One vector is turned by the same rotation once a tick. Each row is the vector after some number of ticks, and that number follows the row.
The counts run from 0 to 666.
[ -6.0  24.4  29.8 -24.1   8.6   6.9  -3.6  25.3   3.1 -13.4  27.6 -18.0
  23.1  40.0  15.1 -23.1 -17.8  -4.1   0.7  -1.8 -24.8 -11.3  10.4  19.3
  -3.6   6.3  -4.5 -20.0  15.8  26.2  -9.4  13.0   3.9 -17.3   2.1  22.9
  -3.6 -14.2  -6.9   8.3  26.1  13.4 -15.1  -5.6  10.9 -13.5  -1.2 -14.4
  11.7  -1.1 -45.9  12.8  11.2   8.3   7.9  -2.5  32.6   2.4] | 529
[  0.0  -1.8   6.8 -21.7  -5.6   7.9  17.1   5.8  -6.5  10.4  37.9 -16.8
   2.2  30.4   5.4 -27.6   2.7  -7.8  -4.7  -5.5 -28.2 -25.5  11.9   4.9
   3.2  10.3  -7.8  -0.8  14.0  22.3   3.9  -4.5   5.9  -7.1 -10.4  30.3
  -4.7 -16.6  -0.6  24.1  47.3   0.5  -7.8 -18.3   2.6  -0.9  12.5 -14.1
   0.0  13.1 -47.7   8.1  19.0  -1.4  14.7   4.2  29.0   3.8] | 652
[  9.4 -17.3  13.9 -31.3 -10.6  22.1  12.0  -9.5  -2.8  13.9  36.7 -17.3
  10.9  24.0   4.5 -31.2   1.9  -4.0 -11.4   8.6 -17.8  -3.9  -2.1  13.3
  -4.3  22.7 -20.7   8.8   7.1  14.6   4.7 -20.3   0.2 -19.5 -10.5  20.3
  -0.7 -25.9   9.7  26.6  40.1   2.8   1.1  -3.4  16.7 -20.5   3.0 -21.1
  -1.8  12.7 -48.1   7.8  17.6   0.4   3.1  -9.7  25.5   3.0] | 661
[  3.5  16.0   9.2 -26.2   2.4   4.0   2.3   8.7  -0.9  -2.0  28.4 -13.0
  10.3  46.0   4.9 -37.7  18.3  16.8  -8.4   0.7 -21.0 -24.1  24.9  10.7
   0.9  15.7 -24.2  12.1   7.5  18.3   0.9 -10.6  -8.4  -0.6 -16.5  13.0
 -15.2  -7.3  -0.9  12.0  37.4  -4.2   3.1 -18.4   2.1   0.4   5.4   5.8
  10.5   7.1 -32.1  -2.2   7.3  -2.8  30.0   4.2  35.1 -12.3] | 568
[ 12.3   6.9  25.0 -31.6  12.3  37.5  -5.4  18.4  -4.1 -19.6  30.4  -5.9
  -3.7  26.2  -2.0 -39.7  23.7  -5.2   3.7   5.8 -10.2  -6.3  19.3  30.2
  16.2  26.0  -1.5   2.4  10.0   5.5  -8.3  -7.1 -16.5 -22.8  -6.7  -3.2
  -1.7 -10.7  14.4  10.6  12.2   7.4   8.6 -12.6   3.4   0.7   1.5  -8.4
  -5.5  14.9 -43.9   9.0  14.9  15.5  18.2   1.7  37.0 -11.8] | 137
[  2.0   2.9  13.7 -21.6   4.0  26.7  15.9   8.7  -3.2 -11.6  34.4  -6.6
  12.5  38.5  26.1 -32.6   2.5  -4.3  -5.4  -8.1 -21.0 -19.0  18.6  15.5
  12.2  -6.4  -6.3 -13.3  17.7  19.7   7.9 -11.0   9.1 -15.4   1.0  16.1
   3.2   2.2  -4.3  10.7  31.1  12.1 -10.8   4.1  -8.9 -10.0   1.6 -18.3
   0.1   5.0 -51.7  12.1  10.7   8.5   8.7   0.9  33.8  -1.0] | 76
[  7.7   7.5  12.1 -21.0  -8.0  10.5   6.7   5.4   7.0  -1.8  19.9  -3.5
  10.7  41.5  -0.9 -40.4   8.8 -18.6  -5.4   7.6   1.1 -19.2   8.5  23.8
 -11.5  28.8  10.3 -16.2  20.3   6.6   7.2  -3.3   6.0 -16.5  -5.4  19.5
  11.4 -16.0  11.7  14.1  21.0 -12.3 -26.5 -10.5   8.3 -16.1  -7.7 -15.6
   6.6   4.3 -58.4   8.9  20.2  17.5  -1.1  -0.8  38.8   8.5] | 510
[ 15.4  -7.8   9.1 -30.6  -8.3  37.3   3.5   3.6   6.4 -15.4  40.0 -19.6
  18.4  20.0  14.7 -35.3   5.1  -9.1   2.1 -11.7 -20.7  -4.7  25.5  10.1
   3.5   0.9 -13.3  -2.2   9.8   9.1  -6.5 -17.5  -4.5 -12.9   3.6  10.3
  -3.3   1.3  -5.8  18.0  31.6  18.2 -11.7 -13.8 -14.5 -31.7  -7.0 -22.0
   4.3  -4.6 -46.6   2.0  16.9  13.5   6.3 -11.3  25.4   2.7] | 131
[ -1.3  17.1  10.5 -52.1 -11.2   7.6   3.8  17.4  16.2   1.6  19.9  -6.7
  24.6  32.2   2.3 -23.2  -4.6   3.9 -13.3   8.8 -17.3 -12.7  19.8  23.9
   1.2  25.4 -26.1   3.5   3.2   2.8 -28.9 -15.8 -26.7  -6.8 -16.9  10.3
 -11.2  -5.3  -5.7  13.2  21.7   8.9   0.7 -18.4 -11.2 -27.5   0.7 -11.0
   7.7  -8.2 -37.4   5.9  12.3  -0.9  10.7  -1.7  36.8   5.0] | 664
[  8.9   1.0  19.5 -26.6   0.9  39.6   6.8   9.0  12.1 -13.4  36.4 -10.6
   5.9  29.4  15.8 -25.5  15.1  -2.9 -21.3  -0.3 -13.8  -1.8  13.3  15.6
  11.8  32.4 -19.1  -7.3  18.0   7.9   5.0 -31.1 -13.7 -14.5   3.4  -2.9
  -7.0  -7.0  11.1  17.3  11.0   9.9   5.6 -13.2  -4.2 -14.3   6.6 -17.4
  -1.7  25.0 -39.5  -8.1  20.7 -10.9   3.4 -17.4  38.4   4.5] | 183
[  4.1   2.2  31.4 -47.5  15.4  31.5  -1.5  13.2 -12.3 -10.8  40.7 -16.7
  20.3  37.0  11.2 -35.7   1.0   7.4   3.9   0.3  -4.3  -4.7  11.9  22.0
   8.5   5.0 -12.0  -0.9   1.4  12.1  -2.2  -4.2   1.9 -26.9  -7.5   4.1
   5.2 -11.8   4.0  13.7   9.6  26.5   1.3   5.0  -4.4 -13.5  -1.1 -14.1
   6.1   2.4 -34.1  28.5   2.7   4.9   9.2  -6.9  41.2  -9.4] | 498
[ 21.5   4.1  -4.0 -18.3  -6.2  25.2   0.7   9.7  10.3  -5.8  38.1  -9.8
   3.3  27.8  10.6 -50.8  28.1  -5.7 -12.2   3.0 -20.2 -16.5  25.9  27.1
  -6.6  21.9  -8.6  -0.2  14.7  20.6  -3.4 -14.6  -1.4 -18.0  -0.7  -6.0
   1.0   8.9   3.5  16.9  18.0   2.0 -20.8  -0.1  -8.4 -15.7 -13.0   4.6
  12.5  -3.8 -37.5  -4.5   6.9   7.5   9.5 -12.5  38.8  -5.8] | 512
[  6.0  11.5  12.2 -51.4 -17.0   9.6  -3.8  14.9   3.3  -9.8  30.6 -28.3
  16.4  24.3   1.2 -26.4  -6.7 -10.0   0.3  13.5 -23.5  -4.1  17.0   7.9
  -6.0  16.6 -15.8  -3.3  -1.5   4.4 -23.5 -11.6 -21.8 -20.3 -12.9  15.2
   5.7 -13.9  -0.2  18.4  23.9  13.4  -5.6 -19.7  12.4 -30.3  -6.1  -3.5
  28.6  -4.1 -29.4  15.1   6.7   7.0  15.1 -13.3  13.7   2.0] | 378
[ -0.8  24.5   2.5 -41.7  -3.4  10.9  10.3  17.6  -1.2   3.2  37.9 -24.2
   3.2  29.5   9.5 -39.4   2.5   2.6 -12.3  -6.8 -18.2 -28.0  20.9  -0.2
   6.4  -0.6 -10.0   5.0  -4.6  19.6  -2.4  -4.3   0.9 -23.9  -8.1  20.1
   0.8   3.4  -3.6  22.0  34.3  12.3 -15.5 -25.7   7.8  -7.9   2.1 -11.5
  11.7   0.0 -33.7   8.6   4.2  -1.3  21.0  11.5  27.3  -3.2] | 282
[ 13.3  13.4  20.2 -43.3   5.5  25.6  -6.2  25.9 -13.3 -17.3  38.5 -11.4
  -0.1  19.8   0.6 -40.6  18.0   0.8  17.3   0.4 -16.0 -12.2  28.7  26.3
   9.0  14.6   5.3  -2.5   4.1  11.8 -18.2   6.5  -3.7 -20.6  -7.4  -0.2
  -1.6 -11.6   5.7  13.4  12.4  17.5  -5.7  -7.6  -3.5  -4.1  -3.2  -3.3
   8.2   7.1 -37.6  13.2   1.5  14.8  19.1   2.2  34.2 -10.1] | 136
[  6.6   4.5  30.6 -29.6   3.2  22.5  -3.5  12.7  -8.9  -4.7  34.0 -19.5
   4.0  30.6  -5.6 -31.7   9.3  -9.5  12.5   7.5 -17.1  -3.7   9.3  28.0
   5.3  29.8   0.8  -0.6   4.5   9.4  -8.6   9.7  -5.5 -22.9  -6.0  11.8
   0.0 -33.3  11.5  16.9  30.0   2.2   8.2 -18.2  22.9  -4.2  -0.1  -9.8
   8.5   8.9 -48.5   8.9  13.1  18.4  18.7   2.2  25.4  -7.9] | 253
[  4.7  22.7   5.8 -41.3   5.2  33.7   0.8   7.1   8.8   2.8  20.4 -11.7
   7.6  39.8  11.8 -41.1   0.9  -5.9  -8.9   9.8 -17.0  -4.4  14.9  24.0
   1.2   9.0 -18.6   3.0   8.8  19.8  -4.5  -7.5 -13.2 -26.1  -8.1   4.0
   9.1  -0.7   1.5   9.1  18.1   3.2 -16.6   6.4   7.4 -27.2 -16.8   0.9
  16.9  -9.7 -41.0   5.2   2.9  22.5  23.1 -11.3   9.3  -2.6] | 287
[ 12.9   6.2  12.9 -20.7  19.4  26.5  -6.7  -1.1  -7.9   9.4  23.0 -10.8
   6.4  41.6   0.3 -42.4  15.8  11.5  -6.6   7.7  -7.7  -6.1  11.1  32.6
  -2.4  25.6 -21.2  11.4   7.8  24.0   3.1  -2.4 -10.8 -12.1 -11.7  12.9
  -7.2 -25.4  13.2   9.9  26.3  -5.7   2.2   3.0   8.6  -4.1  -6.4   6.4
   5.9  10.0 -44.0   7.3   8.1  14.4  27.7  -6.1  30.4 -10.8] | 0
[ -7.1  23.1  17.0 -20.9   9.5  16.0   0.8  39.8  26.5  -8.6  29.2 -17.4
  10.4  34.9   9.4  -6.5  -1.2  -3.7   0.5  -4.5 -22.5  -4.6   9.7  23.2
   5.9  21.6  -8.9  -5.3  29.1  15.6 -12.8   3.5 -14.9  -8.0 -10.1  20.2
  -6.4 -21.4  -3.6  16.2  15.1   5.9  -5.7 -24.3  12.7 -21.2   6.8  -5.0
   3.9  10.0 -43.0  -3.8   7.6   3.1  11.0  -8.9  34.5   3.0] | 358
[  1.6  22.3  18.2 -34.0  17.6  26.9  -4.1  38.4   5.4 -12.7  27.8 -13.1
  -9.0  44.7  17.1  -9.4   7.2   6.5  -2.9   7.6 -18.9   0.2   9.2  22.3
  17.9  15.5 -11.3  -2.2  25.4  11.9  -3.7  -9.5 -14.0 -14.5 -11.5  11.0
 -11.2 -16.1  13.3  11.8  12.7   1.5   2.1  -8.5   6.5 -19.3   7.9  -1.8
  -1.7  21.8 -47.4  -0.4   6.0   3.3  19.8  -6.2  36.2 -12.9] | 73
[  1.7  19.7  18.0 -39.5  13.9  14.5  -8.5  24.7  -8.1 -11.3  34.1 -17.8
  12.5  47.0  14.1 -27.1  -2.9  13.2  -3.1   4.3 -20.8 -11.6  15.7  16.2
  10.1   6.3 -20.2  -7.8  10.6  17.6 -13.8   0.1  -9.2 -16.2 -13.0  13.3
  -9.6  -9.5  -4.5  10.7  18.5  18.3   2.9  -5.2  -7.1 -10.7  -3.2   2.1
  14.2   1.6 -25.2  25.9  -2.5  -6.5  23.7  -1.8  42.3 -13.1] | 613
[ -4.4   7.1  11.6 -55.8 -10.7  17.1   7.1  11.1   0.7   5.6  34.5 -30.7
   8.7  31.1   7.0 -14.6  -8.3  -4.3  -9.3   3.4 -18.8  -4.6  12.4  -4.8
  -5.3  12.0 -17.7  -1.5  -3.0  11.4  -7.3  -6.5 -16.1 -18.1 -13.6  16.4
   1.1 -21.9   3.6  25.2  26.9   8.4 -12.1 -26.1  16.0 -30.1   8.7 -15.8
  14.1  10.4 -38.7   4.5  16.6  -5.0  14.4  -5.5  18.9   8.9] | 579
[ -1.2  12.3  13.9 -49.0   0.2   6.6  -2.8  20.4 -10.1   7.3  37.2 -26.5
   5.9  43.1  -1.8 -13.4 -11.2  -4.1  -2.3  12.0 -17.2  -3.1   8.0   9.5
  -5.6  21.7 -17.4 -12.4  10.9   9.7 -18.5   5.8 -17.5 -14.1 -14.9  27.0
  -5.6 -34.2   3.2  24.6  20.5  -2.0  -5.7 -18.5   4.7 -17.7   3.4  -3.4
   9.9   5.1 -34.4  26.1   6.0  -4.3  16.8  -5.9  32.0   1.7] | 496
[ 10.7  19.7  16.4 -21.6   7.2  32.9 -10.4   8.4  12.4  -9.0   7.6  -5.3
   4.8  34.0  -1.3 -43.5   8.3  -2.0 -10.1   4.0  -2.9  -8.6  15.1  23.7
   2.3  34.1  -8.7   0.5  14.2  -5.6  -5.8  -7.3 -15.3 -17.5  -4.6  16.1
  -3.3  -5.4  14.3   9.3  25.2  -0.5  -0.6 -19.6   4.3 -15.9 -10.8  -7.1
  -7.5   0.3 -53.7   6.5  26.8  21.9   7.6  -2.8  29.6  -7.1] | 339
[  1.9   7.9  12.5   1.2  15.7  15.1   3.2  16.0  11.5  -1.4  24.8 -13.3
  13.8  53.7   8.9 -31.4  -2.6  -6.0  -9.2  -6.6 -11.1 -16.3   5.4  18.9
   2.0  13.4   4.1 -16.9  34.9  25.0   7.7   0.5   1.0 -12.5  -4.8  33.8
   7.3 -17.4  -2.1   7.0  25.8   1.8  -8.1 -11.8   0.9 -15.9  -2.7 -10.0
   2.1   2.6 -53.6  19.7  12.6  10.2   6.7  -4.2  33.7   1.0] | 276
[ -4.8  13.0   5.4 -25.3  -0.4  13.5   7.7   4.1   2.2  13.5  33.9 -17.1
   5.3  43.5  17.5 -26.1  -4.6 -14.4 -24.7  12.4 -27.3 -11.9   5.5  10.2
  -7.0  13.4 -19.9 -25.2  19.6  30.6   3.2  -8.5  -8.8 -25.9   2.6  16.9
   5.9 -14.7   6.5  24.7  25.7  -7.6 -26.1   6.9  16.5 -16.0  -8.7  -1.5
  15.3   3.9 -40.7   7.4   8.3  -6.0  17.4 -17.0  23.2   3.8] | 405
[  5.6  15.4  14.3 -31.2   4.5  25.6  -5.5  12.5   7.0   6.3  19.2 -21.0
   5.8  25.4  -5.3 -33.8  -6.5  -7.6  -0.1  11.5   0.6  -8.1   2.7  14.5
  -0.3  22.5  -3.3   4.4  10.2   5.9  -1.5   1.0  -3.8 -28.6 -12.9  31.1
  12.3 -21.8  14.0  21.0  28.7   4.2 -15.0 -16.2  19.8 -21.6  -2.5 -13.7
  -4.3   5.5 -58.6  12.2  24.4  24.3   7.7  -0.9  16.9  -1.2] | 455
[  5.2  -2.4  15.4 -17.4  12.1  14.9  11.1  19.0  -3.0 -19.1  31.7 -13.5
  -0.1  48.8   6.0 -26.4   8.5 -11.8   8.0   6.6 -18.8  -9.1  14.7  21.8
  -5.9  10.1  13.2 -14.1  20.1  20.2  10.4  -5.4   3.4  -8.1 -14.1  12.4
  11.3 -24.8   7.3   4.9  25.2 -12.3 -10.1  -1.4  16.7  -6.5   3.2  -2.6
  15.3  18.5 -54.0   7.9   6.0  13.4  16.4  -5.3  29.2  -1.6] | 478
[  7.9  14.6  17.8 -15.2   4.8  25.6  -4.2  24.7  15.8 -18.0  26.2 -28.5
  10.8  28.9   2.9 -44.7   9.5 -15.1   0.5  -6.0 -14.0 -13.3  16.2  21.5
   0.4  21.9  11.0 -12.7  15.5  11.3  -6.2   3.2  -7.6 -27.1   2.7  18.5
  20.5  -4.8   1.7  12.5  12.6  10.9 -13.0 -18.0  11.0 -14.8  -9.7  -9.3
   7.2  -5.1 -47.7  11.3  12.8  21.0   4.0  -2.5  27.9  -0.2] | 222
[ 11.2   1.9  15.5 -27.0  -6.4   7.2  -6.6  21.5  -3.3  -5.7  43.3 -25.0
   1.0  28.8  -3.7 -29.1  13.7  -2.7  13.2   1.2 -17.8  -6.6  13.9   9.6
  -4.5  25.3 -10.3  -4.9   8.2   3.1  -9.7   8.4   0.9  -4.9 -12.2  11.5
 -12.3 -30.1   6.1  32.7  23.8  -9.7  -4.3 -31.8   7.0 -11.4  -2.2   0.4
   7.2   8.5 -39.5  -1.3  10.5  -3.8   6.9  -2.9  43.8  -6.4] | 505
[  4.6  17.0  24.0 -31.3  11.3  25.3  -8.5  12.4   6.9   2.1  23.1 -17.1
   8.2  29.9  -1.1 -33.6   3.4  11.5  -2.8   3.2   0.8 -12.8   2.9  21.9
   7.1  27.0 -14.2  23.0   2.6   1.3   2.2   3.3  -5.2 -16.1 -15.7  24.5
  -6.5 -20.0  15.7  14.6  34.7   8.2  -0.3 -22.9  16.9 -14.3   5.6  -9.5
  -3.5   9.8 -47.8   4.6  21.8  14.1  13.6   0.4  27.8  -7.2] | 454
[  5.0   2.6   5.7 -48.1  -0.1  11.3   1.9  18.7   3.5   1.0  24.1  -9.7
  11.9  33.5 -11.6 -26.1   9.2   3.9  -6.2   9.8  -4.9 -23.1  22.8  12.0
 -12.0  38.4 -12.4  -0.3  -2.2  10.4  -6.5 -11.8 -13.9  -9.6 -25.3  11.4
  -1.5 -29.8   5.9  15.6  16.0   2.9 -10.0 -24.3   2.0  -6.6  17.2  -7.7
  15.6  27.0 -31.1   8.2  17.6  -3.8  16.0  -3.2  39.9   9.2] | 633
[ 12.1  -8.8   4.1 -14.3 -10.5  27.0  20.5   6.8   1.7   4.6  44.3 -15.1
 -13.2  18.4  -0.3 -35.6  23.6 -18.5  -2.6   2.6 -24.3 -16.8  14.4  10.7
   2.8  29.5   4.1  -2.2  23.9  17.7   4.5 -15.1  -6.5 -22.1  -3.3  16.6
  10.5 -15.3  10.1  29.2  25.4  -1.8 -10.4 -10.7  13.3 -11.5   4.7  -8.2
  -1.6  16.2 -44.8   3.4  11.0   3.4  12.6  -7.6  26.6   0.9] | 597
[  1.3  -5.5  14.6 -53.8   5.7  30.3  13.3   7.1 -10.6  -7.5  39.5 -15.6
   6.2  42.8   6.6 -20.1  -2.8 -14.6  -3.9   5.2  -3.9  -4.0  20.8   8.8
  -7.9   6.4   2.1 -26.5   7.0  13.5   2.9  -9.7  -6.4 -22.9  -4.7   1.9
  13.0 -21.8   9.3   9.6   4.0  -2.1 -18.7  -1.5   3.3 -18.6   5.8 -16.5
  18.4  14.7 -44.6  25.3  12.9   6.9   8.7 -10.7  30.1  12.7] | 11
[  4.1   6.7   9.0  -8.5   2.5  12.6   4.1  14.3   6.7 -14.9  30.1 -15.5
  18.3  54.1  14.3 -37.7   2.4  -8.4  -3.5  -0.8 -13.8 -14.8  15.1  22.3
  -7.7  -3.0   4.3 -14.8  26.3  22.9   6.5  -4.1  13.0 -10.7  -6.0  20.3
  10.6  -7.4  -4.8   6.2  28.3  -1.6 -15.0   3.8   5.2 -17.3 -12.0  -6.8
  14.6  -2.3 -52.6  12.5   5.4  14.9   9.0 -11.6  33.5   2.2] | 277
[ -2.5  18.3  11.8 -45.9   2.6  24.0  13.6  15.1  -1.6   4.8  31.7 -17.3
  -3.5  37.1  12.7 -34.0  -0.8 -14.1  -8.5  15.6 -22.3 -11.9   7.1  17.8
   7.7  11.0   0.2  -4.5  12.7  18.0  -0.5 -10.1  -8.9 -41.2  -7.5  15.0
  23.8 -12.4   7.8  16.0  19.9   9.4 -12.6  10.9  22.6 -13.0  -0.2  -5.2
  14.1   6.9 -36.9  19.3  -3.8  10.4  25.2  -2.4  11.4  -3.1] | 488
